One turn sends every row of this set to another row. A few are shown first. Where does it send the rows asked after them?
Mufe: [ -1  -5  -3  -2 -16  -2 -24  -4   2  27 -14 -18   3 -10  -6   0 -30  10
   0  12 -11]
nefu: [ -3   4  -4  -7  -6   4  -7 -38   8   9  26   8   8   0   9  -1   4   8
  -7   1 -18]
bino: [ -5  -4   8  -7 -12  -8 -17 -12  -3  20   4 -13   8  -5  17  11 -10 -21
 -30  11  -4]
tesa: [ 14  -8   2  -4   2  10 -21 -22   4  19  26  -3  11  -9  17   5  -6 -12
 -20   8   2]
fozir: [ -7 -14   1  10 -14  -1 -19 -11  -4  15 -17   1   7  -8 -15  13 -11  18
   2  -2  13]
gile: [-12  -8  14   8 -18 -10 -26 -16  -3  18  10 -13  11   0  11  13 -19 -17
 -27   4   3]
Nobo: [-14 -15  20   4 -14 -21 -25 -15   4  19  14 -14   9  -8  16   5 -16 -11
 -16   7   8]
laz: [-12   0   0  -5 -13  -1  -9 -26  19   9 -22 -10  17  -5  19   4   0  14
  -3   1  -4]
per: [ -7  -7  -5   5 -12   6 -17 -14   0  16 -26   6   7  -3 -11  17  -7   9
  -3   1   3]
sanu: [ -6 -14  16 -11  -8 -16 -17 -11   5  20   8 -13   6 -13  22   3  -7 -14
 -18  13   1]
dena: [ -3  -1  -7  -7  -9  19 -24 -32   4  18   7   3   3   7  -3  -8   3  -3
   2 -10  -7]
mov: [  8 -11  15  -1  -1  -9 -18 -23   5  14  25   1  24  -2  19   5  -7 -13
   0   7  -8]
raset: [ -6  -5 -10  11 -24   1 -15 -19  -6  18  -1 -27  22 -12  -3   4  -8  21
  -7   1  11]
vadas: [  3  -8   7   1 -10 -11 -12 -25  11  10   7  -5  26  16   5   4 -33  15
 -14  22 -11]
Pifo: [  1  -2  -3   7  -8   1 -10 -43  -5   9  35  -1  10  -3   1   1 -10  12
  -4  -3   1]
neteb: [ -4  -5   7  -4 -11  -5 -22 -11   6  15 -24 -11   2  -6   2   4 -36  10
   1   4  -9]
Bira: [  7  -9   0  -6  -7  -2 -15 -18  14  16  12 -11  12   5   4  -4 -26  22
 -26  28  -4]
ladur: [-18  -5  -2   5 -26  -5 -20 -16  17  19  -4 -19  18 -11   7  -5   4  25
  -2   4  -1]
Lisu: [ -7  -9  -4  -4 -11   0 -14  -6   6  19 -23   6   6  -8  -8   8   3  12
   1   7  -5]
baso: [ -1   5  -4   2  -6   6  -7 -46   0   5  23   6  11   4   6   8  -8   4
  -8  -5  -8]
bem: [ -5  -5  24   1 -12 -10 -23 -16   0   8  31  -1  19   5  12   6  -8   1
 -12  -6 -11]
zagad: [ -4  -3  -3  -2 -10  -2 -10 -36   4  13  37   1   7  -6   3  -7   2  17
  -2   2  -8]
Gop: [ -4  -2   4  -5  -8  13 -23 -37  -2   8   9   2   1   8  -5  -4  -8   5
   2 -22   4]
bulek: [  0  -1  12  -2  -9   7 -26 -15   0  10  31  -4   7  -2   8   7  -9   1
 -32  -5  -1]
fuz: [ 11 -13   1   1  -6  -6 -13 -26  13  14  10  -9  22   6   6   0 -32  15
 -13  30  -1]
tuvup: [ -8 -17   2   1 -13  -7 -18  -5   2  19 -13  -1   5 -13 -12   4   0  21
   7   4   5]
Ziti: [  1  -9   7  -8  -9   0 -15 -29 -10   9  15  -6   7   3  -7 -10  -4   9
  13 -18   2]
roke: [  1  -1  -7   2 -12   4  -4 -29  -4   8 -20 -19  22  -7   8  13 -12  10
  -8  -3  10]
Vuni: [ -8  -3   2  -2 -16  -1 -28  -6  13  23 -19 -11   0  -6  -2   1 -31  12
  -2   9 -13]
keda: [  2  -8  -5 -11 -10   5 -17 -24  -5  20  14  -4   9   1  -6 -14   7   1
  13  -7  -9]
Vigul: [  2  -6   2  -4 -11  -7 -18  -8  -2  20 -18 -18   5 -10  -4   3 -36  10
   3   8  -7]
pevan: [ -1  -3   7  -6 -11  -6 -14 -17  13   9  10  -6  16  14   4   1 -26  23
 -28  21 -14]

Nobo moves to sanu
zagad moves to nefu
laz moves to roke
And these:
mov moves to tesa
Bira moves to pevan
keda moves to dena
Vuni moves to neteb
fozir moves to tuvup

One turn sends every row of this set to another row. A few are shown first. Where does it send the rows asked after them?
zote: [  8   1   4   5  15   2  -7  25  12  -9 -11 -17   5   5   1   4   5  -7
  -9   6   2  -2  -1 -12  -3   7  -1  -9  11   4  -7  23 -15   4   4   6
  -5 -10   9   7  11  20   3   7   8   3   7 -21   5   9   5   3   9  10
  13  -7   6]
tez: [ -8   5 -18  -2  -7 -18   3   8  -9  -9  -1  14 -13  -9   9   3  -9   8
  13 -14 -23 -18  -1 -11   4  -1  -5  -3   0  -6  15  -5   9 -13  12   3
   3   7  -4   1  -5 -13   4  -7   6   5   5   9   1  10  -8   4 -19 -14
 -13   3  17]
rapu: [  7  -3   5  11   1  21   5   8   2  -5 -14  -9   9  13  -4  -6  -1  -5
  -7   3   7  14  -1  -5  -4   8  20   1   7   2  -7   1 -11  -8   0   4
 -14   2  -2   5  -3  10  -8   7   5   0   2 -15  -2  -3  -8   3  19  10
  22  -8   4]
Gamad: [ -1  -6 -24   0  -7 -21   6  -2 -11 -10  -4  12  -4 -12   9  -1 -19   1
   7  -6 -19 -14   3  -8   8  -4 -10  -7   3   4  17   0  -1  -9  16  -2
   4  10  -3   5  -8 -16   2  -5   4   3   1  10   9   7 -15   8 -16  -8
  -2   0  18]
deti: [ -7  -3 -27  -4  -9 -25   5   1 -11  -8   1  13  -8 -11   5  -1 -13   3
   8  -8 -18 -15   7  -9   4   1 -14  -5  -1  -6  13  -3   5 -14  10   1
   5   7  -5   3  -8 -14   3  -8   5   4   4   7   2   8 -12   5 -22  -7
  -8   6  18]
Fezod: [  6   2 -26  -1  -4 -22  11   9 -16   3   1   8 -13  -5  14  -6   1   0
  16 -13 -15 -15  14 -11   1   0  -9   3  -1   4  15  -5   1 -15   4   5
   3   6  -7   7  -8 -10   0  -3   0  -4   9  10  -2   9 -15   5 -19  -4
  -8  -6  13]
sut: [  1   3 -16  -3  -2   4 -13  -3   8  13 -18  -7   7   1   7   8   3  -2
  -5  10  18  -5 -11 -14   0   9   1  -2   7  14 -21  -2 -11   1  -8  -9
   6 -18   5   6  -4  -2  14 -16 -16  -6  -8 -15  -6  -6   4  -2  27   9
  19   3   3]
dedub: [ -3  18 -23  -1  16 -12  -3 -11  -1  -1   1   0  -6  -7 -14  -3  -1  -1
 -12  -2  11   3 -12  14   3  -8   3   6  -3 -23 -16  -8   6  13 -23 -11
  17  -4   7  -8  14   2  -4 -17   6  -1  -5  -3  -2  -3  13  -6   5   4
   1 -10   1]
gusa: [-15   2  15   9 -14  15 -12 -11   8   3  -1   9   2  18 -13 -10   1   9
 -13  -4   9  -7  -1   6   6 -15   0   0  -3 -26  -2   1   4  -1  -9   4
   1  -6  -1  -1   8  -6   3  -6   7   3 -16  -1   9 -13  -1   1  19   1
  15  -2   7]
domab: [ -6   2 -19  14  23   1  -8   7  14  21   9  -9  13   0  -2  -7  -2  -7
 -10   5  -6  -1  -4   6   5   3  -3   3   0  -4 -10  -8   0  25  -7 -11
   3 -11   5  -6  -4  14 -12  -2   3 -13   1  -2  -9   3  25   9   0  -4
 -13  23   6]
mudob: [ -2   2 -29   1  -8 -19   6  -4 -13  -5   3  15  -7  -7  11   4 -12   7
  12  -3 -17 -15   7 -13   8  -1 -15  -6   0   2  20   1   0 -12  14  -1
   7   5  -8   8  -7 -14   0  -6   0   0   9   8   6   5 -10  11 -15  -8
 -10   2  16]
rur: [-14  -8  -9   8  10   7  -8   8  16  14   3  -8   6  11  -3   2   1 -10
  -3   7  11  -7  -7  -6  18  -1  -3  10   2 -12 -11  -7  -6  12   2   5
   0 -22  -1 -12   1  10   6 -13  -1  -8  -7  -1 -11   8  31  11  12  -2
   3  25   9]
Mape: [  4   5 -20  11  19   3  -5   3  10  -1  -8 -12  10  -2   6  -6 -11  -8
 -21  17   3  11   1   0  -1  11  15   2   9  13 -11  13  -7   5   1 -13
  -7  -4   0  -2   7   9  -9  -1  12   4   8 -22  -4   7   1  -2   8   6
  13  -8  11]
Mab: [-12   5 -22   6  16  19 -16 -11   9   4   6 -11   9  12   5 -10  -8   2
  -9   6   0  -8   5   5  16   6  -8 -14  -8  -3  -4   4 -12  19 -20  -7
   8 -25  -3  -1  -8  14 -11  -9  -8   6   1   6   2 -14   1   3   9  -2
 -16   9  12]
Kudip: [ -2   7   0   2  -3   5   4   5  -4  -1   5  -1  -1   2 -21  -1   7  -5
   0  -6  12  12 -12  19   2  -8   8  14   4 -31 -15 -20   4   2 -12   4
   5   3  -2   1   5   6   3  -7   9 -12 -11  -4 -11  -7   3   3  13   6
   0  -3  -4]
Ziko: [ -9  -6 -11   0   2  26 -12  -1  11   6   3 -17   6   7   5  -1   0 -11
  -3  10  15  -3  -4   6  24   0  -9   1   4  -2  -7  -3 -15  15 -18  12
   3 -22 -13  -3 -10  10   6 -16  -5  -7  -8   6  -7  -7  -2  -2  20  -4
  -8  15  10]
dap: [  0   0 -15   0  -3 -12   8  19  -7  -5  -3   9 -11 -11  14  -5  -3  -2
  17 -15 -24 -16   3  -7   2   3  -1  -4   3   5  13  -5   5  -6   6   2
  -3  11  -3   3  -9  -9   4  -1  -2  -1   3  12  -4  10 -16   6 -22 -12
 -15  -1  17]
zupa: [  4  -8 -22   0  -3 -20  11  12 -13   0  -2   6  -8 -10  12 -12  -5  -6
  14 -14 -19 -14  10  -6   3   0  -9  -4   0   5  14  -8   0  -8   4   3
   1  10  -1   4 -12  -9   1   0  -3  -3   2  14  -2   9 -17   7 -23  -7
  -7   1  16]
biz: [  4   7 -19   0  -4 -16   9  13 -15  -5  -4  10 -16  -5  17   0   0   5
  20 -17 -20 -16   3 -13   1   1   0   0  -4   5  16  -6   3 -15   4   6
   2   7  -4   6  -3 -11  -1  -4  -1  -1   8  11  -1   8 -11   7 -15 -10
 -10  -9  13]
livem: [ -5  -3  -3   4  15  -3 -14  22  12  -1   4 -12   6   8 -10  11   7  -5
  -4   1  -5 -10  -9  -4   9   3 -15  -9   0 -16  -8   3 -17  19  -1   5
   2  -9   9   8   9  22  -4   3   7 -10  -3  -5   2   3  22  12   7  -3
 -15  25  -5]
Dunu: [  6  19 -23   2  15  -2 -15  -5  -2  15 -17 -15  10   1  12  -6   0   8
 -10  -1   5  -4  -4  -5  -8   0   3   3   5  17 -18   1  -6   4  -7 -14
  11 -28  10   0 -10   3   1  -6  -4   2   4  -9   0  -4   3 -11  13  12
  13 -14   3]
Teba: [ -3   1 -15   1  -7 -15   2   5  -6 -10  -8  12  -6 -16  13   3 -13   4
   9 -11 -25 -15  -2  -8   5   0  -2  -7   4   5  17  -2   5  -9  14   0
   1  14  -4   7  -6 -16   4  -5   5   2   1   8   8   7 -20   6 -15 -13
  -8  -1  22]
Zumif: [  5  12  -8  -5   5   1 -13   7   2   1 -11 -13   8   2   6  19   4   4
  -5  -4  -3  -8 -20  -3   1   5 -14  -7  14  12 -19  11 -23   2  -5  -3
  10 -19  11  18  -8   6   6   1   4  -5  -4 -16   3   5   2 -15  17  14
   7 -11  -5]
Bolan: [  7  -2 -22   3  -5 -18  11   7 -15   0   3  13 -11  -7  14  -9  -2  -3
  16 -10 -16 -15  10  -5   8  -7 -10   0   0   6  20  -3  -3  -7   4   2
   4  10  -5   6  -4 -13  -1  -3  -4  -8   2  17   5   5 -16  12 -15  -7
  -7  -7  13]
ris: [ -7  10  -5  11  13  -2 -16  -6  15  14   4   7   0   4   2 -19   6  -2
 -25   3   9  -3   7   8   2  -8  -1   2 -10 -13  -3   7   3   9 -26  -2
   0   3   2  -8  20  -5 -11 -10   9  -2  -8   0  10 -10  -9  -8  11  -2
  13  -5  11]
rep: [  2   1 -15   4  -5 -11   6  12 -12  -5  -1  11 -11  -9  18  -2  -4   0
  18 -14 -22 -15   2  -3   8  -5  -1  -2  -3   6  20  -6  -1  -7   3   5
   2  12  -5   8  -1 -13   0  -6  -2  -6   0  16   4   3 -21  11 -12 -13
 -13  -9  17]
zuv: [ -6   4 -20   2  -9 -12   1   5 -12  -8  -2  14  -8  -7  16   8 -11  11
  16  -8 -24 -18  -1 -12   6   0  -6  -8  -3   6  18  -3   1 -12  12   0
   6   4  -4   9  -4 -13   1  -8   0   0   5   9   7   3 -11  12 -11 -13
 -13   1  17]
Pib: [  3   9  -4  -5   5 -15  -7   9  -1  -6  -2  -5 -10   0 -12  13  11  -3
  -8 -10   7  -6 -19   9   4  -8 -10   2   0 -21 -15   0 -12   9 -22   4
  11   2  10  13  21   6   2  -6  12 -11 -13  -8   2   2  10  -8  16   5
   0  -8 -13]
rok: [-14 -10   3  15  -8  16  -6   7  14  11   2  -5  18   9 -13   1  -5   0
  -5   6  -7   0  -6   0   0   7   1  -5   2 -11  -7  -9   1   9   3  -7
  -3  -5   3   9  -8  12  -1   4   2 -10  -7 -13  -9  -5  18  20  12  -3
  -5  29   5]
Zek: [  3   4 -12  -4   8  -4   4  -9   1   2 -10  -8 -10  -2 -13   8   5  -7
  -6  -1  26   5 -14  -5   7  -4   5   8  -4 -20 -10 -13  -3   8 -28  13
  10  -1   1  -6   7   4  -3 -19   0  -9  -4   0  -1  -3  15  -4  24   2
  14   3   0]
sebov: [ -3   5  -1   3  -4  35  -2   0   1   0   4  -5   6  20  -9  -7   6   4
  10   0   4  -2  -3   2   6   4  -4 -12   6  -7  -9  -8 -10  11 -10  -2
   1 -21  -4   2 -21  15  -1   1 -18  -4  -2   6  -6 -17   1   7  12   3
 -12   8  -1]
Sigup: [  4  15  -1   4  -9   8  -5 -11   0   8 -22  -9  11   5  -9  10  -1  12
  -6  -6   6  -1 -13  -6  -7   1   6   6  17  -3 -16  -5   4  -2   7  -7
   6 -15   1  13 -20  -3  11   3   1  -2  -1 -19  -4  -2   7  -3  20  14
  14  -7   0]
vurad: [ -8   1   3   0   9  20 -10   7  16   1  12  -9   6  10   0   7   7  -3
   1  -4  -6 -13  -7   6  16   2 -27 -18   3  -6  -4  13 -19  18 -23   7
  11 -22   5  10 -10  17   1   0  -4  -5  -6   3   4  -2   2  -3   8   4
 -14   2   8]
Sovi: [ -5   4   3   3   7   5  -5 -16  27  12  -8   4  -2   3  -5   1   8 -10
 -19   2  21  -4  -3  -5  14   0  -4   5   3 -19  -6   5   3  12 -21  10
  -2   6  -5  -6   5  -8   1 -11   1  -6 -11  -4   4   1  -4 -10  20   1
  21   5  16]
Tisa: [  4  -1  -9   1   5  16   4  10  14  -1  -7  -5   0  -1  -1  -2   3 -14
  -9  21  19   7  -4 -13  -2  11   7  -2  18  12 -14  10  -5   5  -7  -1
  -9  -6  -2 -12   2   9   6  -8  -6  -2   3 -18 -10   7   9  -3  13   4
  20   4   7]
bov: [ -5   8  15   1  11   1 -11   8  19  -6   4   5  -2   3  -9   2  12  -2
 -13  -2   7  -7  -5   2   5  -9 -17 -10   2 -22  -3  21  -5   5 -18  13
   6  -1   9  -1  18   6   2  -3  10   1  -9  -5  17  -2  -7  -9   9   8
  15 -12  12]

dap moves to Teba
Kudip moves to rok
bov moves to vurad
And these:
Tisa moves to Sovi
Mab moves to Dunu
Fezod moves to deti

